One turn sends every row of this set to another row. A few are shown first. Where does it send the rows asked after them?
Q_940: [-18 -10  -7  10  -3  -7 -10   4 -12 -13  19 -23  -7  -7  10   0  33  -9
  -5 -11   2 -13   8  -5  15  -4  10   8   4  -2   3  16]
Q_756: [ -9   5   2  17 -19   5  29  15   9  11  12  -6   4  16 -11  -5  -4  16
   4  -1   6   2 -17  11  -7 -21 -24   8   6  16  -4  12]
Q_877: [-10   3  15  -2   5   3   8  -6   9  15   4   3   4   6   4  -5  -1 -36
  14  10  -5  -1   4 -23 -18  -3  19   5  10  17 -12  -8]
Q_47: [ -8   4  -8   6  -8  -8 -11   9 -29 -20   3 -16   7 -19   9   7   0  -4
  28  -2 -13   8   2  -5  16 -16  16 -21   2  14 -13  16]
Q_845: [  1 -27   5  26 -16  -1  13 -14 -14 -10   4 -14 -14   6   3   7  -5  -1
   7  -7 -14 -12 -16 -15   9 -23  -3   9 -16   5 -10   8]
Q_771: [  5 -18 -21  -2   2 -14 -19   8  -2  38   2   0   0   2  -2   5   4 -16
   8  13  -5  -2  -1   2  -2 -15   9  -2  -3  -5 -34 -12]
Q_446: [ 10  17 -35 -13  10   4   2   3 -12  21  -2   2  16  -9   0   9  -4   2
   8   5  -3   3  -4  14  -8  -9  37   5  -8   4 -13   2]
Q_526: [-11 -16  -4 -22  13 -15 -11 -14 -17  -9 -10  -8 -27 -12  16  -8  19  -2
  10 -10   2  11  -4  -3 -11 -16   9  -1  -4   1 -19   6]
Q_801: [-13  15 -24   4   7  28  17  -9  -4  -7  -7   2   4  -3   9   3   3  26
   9   7 -17  14   1  23 -13   7 -10  21  -5  12  11  -5]
Q_369: [  3  24 -15  16  17   4  10  18   1 -10   9   3   3   6  -1 -29  22  14
  -2   7  10 -17 -24  10  10 -11 -16 -17 -12   6  -7 -10]
Q_645: [-11  -4 -11  11  -9  25  -5  13  10 -21   0 -11   5 -14  -2 -18   2  22
  19  17 -16  -4 -23  -5  13  -6 -11  -5   1  -5  -6 -11]
Q_887: [-21   3  16 -11   9  -2   8 -13  -7   7  -9 -11  -1   9   9  10  14 -23
  21  -3  -7  11   0 -26 -10  10  11   3  -8  -1  -4   1]
Q_933: [  1 -15 -18   7  10 -22  44  18  -1 -23  -8   6   2  -8   5  -2   4 -15
   2  14  -7   3   4  16   5   9   4  -4  -9 -11   6   5]
Q_976: [ -4   2 -28   0   6  11  -1  -3   0   0 -10   3   8   6  -2   8   3  25
   6   0   5   8  -4  12  10 -13 -31 -11  -8 -35  19  -8]
Q_27: [  8  11  -1   4  13   5   4   3   0  -4  -2   4 -11  -6   8  -2  -4  22
 -14  -5  -6   7 -14   2   0 -29 -23  -4  23   7  32   6]
Q_121: [ 12   7   5  -1  20  17 -14   1 -19 -34  -8   3   1   8  -2  -2   8 -17
   6  11   1  -6   0  11  10   5 -15 -16   7 -25   7  -9]
Q_440: [ -8  30   3   6   6   8  17  -3 -18 -34  -1  10   4  -4  -4  -1  10  38
  -2   7   0   7   4  14   4   9  -6 -17  -3  -6  -3  -9]
Q_383: [  0   1   2 -12   6   1  -9  -9   9  16  -1  17   7 -33 -18   2 -22   5
  10  18  -5   1  -4   2 -16   0 -13  -4  -1  -2  18  -7]
Q_238: [  2 -19 -29   5  -1   8  32  -7  -9   6  -7   3  -8   6 -11   1  -3   5
  -7  -7  -4  -3  10  -3 -16  -6   5  29 -20  -3 -15   6]
Q_881: [ -2  -8   8 -12  -3 -13   8  -3 -23   9   9   9  -6 -19 -17  22  -6 -18
  16  11 -13  17  11   6  -3 -13  19  -5   6  17  -6   9]
Q_898: [-22  -4  -4 -11   2   0  -7  -7   2   5  -3  -4   6   9  -3 -17  15 -27
  13  11  -1   2  19 -28  -5   8   2   7  -7   5 -30  -7]
Q_949: [  6   3 -16   0   8   9   0  12   7 -15   8   5  12  -6 -26 -14   0  10
 -10  28   2   9  10  20  20 -23 -21  -4   6   1  13   3]
Q_889: [ 18  13  15  -2   5   5  -4  12 -13   2   1   8  -1   7 -18 -22   8 -20
 -16   0  20 -12  -5   0  14  -6 -30   0   6 -12   2   6]
Q_812: [  5 -29 -21   7   5  23  15  -9  -6 -19 -12   3   5  -2   3   0  -1  -1
  11   4 -25 -16  -1   2  17 -10  28   4   0  18 -12  -1]
Q_281: [-13 -16   6 -26  19 -16  -1   6  16 -15 -12  -9   6  -9  -4   4   2   7
  15   2  -3   6  -9   9  -5   0 -14 -21   7   3  12  21]
Q_914: [ 13   0  -7  10 -20 -14  22 -20  -5   5   7  20   1  -4   2   0   6   1
 -14   9   7 -14 -21   1   8  -1   1   0 -16  -6   9 -27]
Q_473: [ -6  -6  -8  -5   9 -11 -34  -3   6  13  -5   4   1   9   3   2  -2   5
  -1   6  -5   3  10   4  -7  -3 -41  -3  -5  23   2  -3]
Q_116: [  5  32   2  37   8   3  25  16 -11  15  -3  10  13  -2   3   3  -5  12
   2   3  -5   0  -3  21  14   2 -15  -7   5   5  -1   2]
Q_605: [ 13  21  -1  -1  15   8  14 -12 -13   3 -12  17  11   7   1   4   8 -14
  -9  -4  10 -10   7  19  -6   5 -15  -1  30 -17  12   2]
Q_788: [ -4  -8 -12  29  -4  12  -8  15 -13  13  11  17 -13   8  11  -7  -5  -6
   1  -5  14  -9  29  -2 -26 -10   9   7   2  -6  -3 -11]
Q_107: [  1  10  -7   3 -11 -16 -10  -1 -16   7   3  -2 -13   6   3 -10  -4  12
   0  -8  22   8   4  -4 -19 -29   1   7 -21   8 -32   9]
Q_508: [  2  -6  13  -8   2  25   2   2  -8   2   1   4   5  -2  -4   8   7   0
   7   4   5  -3   3  14  10  -5  50   6 -10 -13  15   2]
Q_613: [  9 -15   3  11  -1  -2   2   8  -9 -18 -20  18 -13  20  24 -11   3   4
 -16   7  -7   5   7   2  18   3  -6  -8  -9  21  -7 -14]

Q_771 -> Q_881
Q_756 -> Q_801
Now find these:
Q_369 -> Q_116
Q_107 -> Q_446
Q_877 -> Q_887
Q_605 -> Q_121
Q_473 -> Q_383
Q_788 -> Q_508
Q_613 -> Q_914
Q_976 -> Q_949
Q_238 -> Q_812

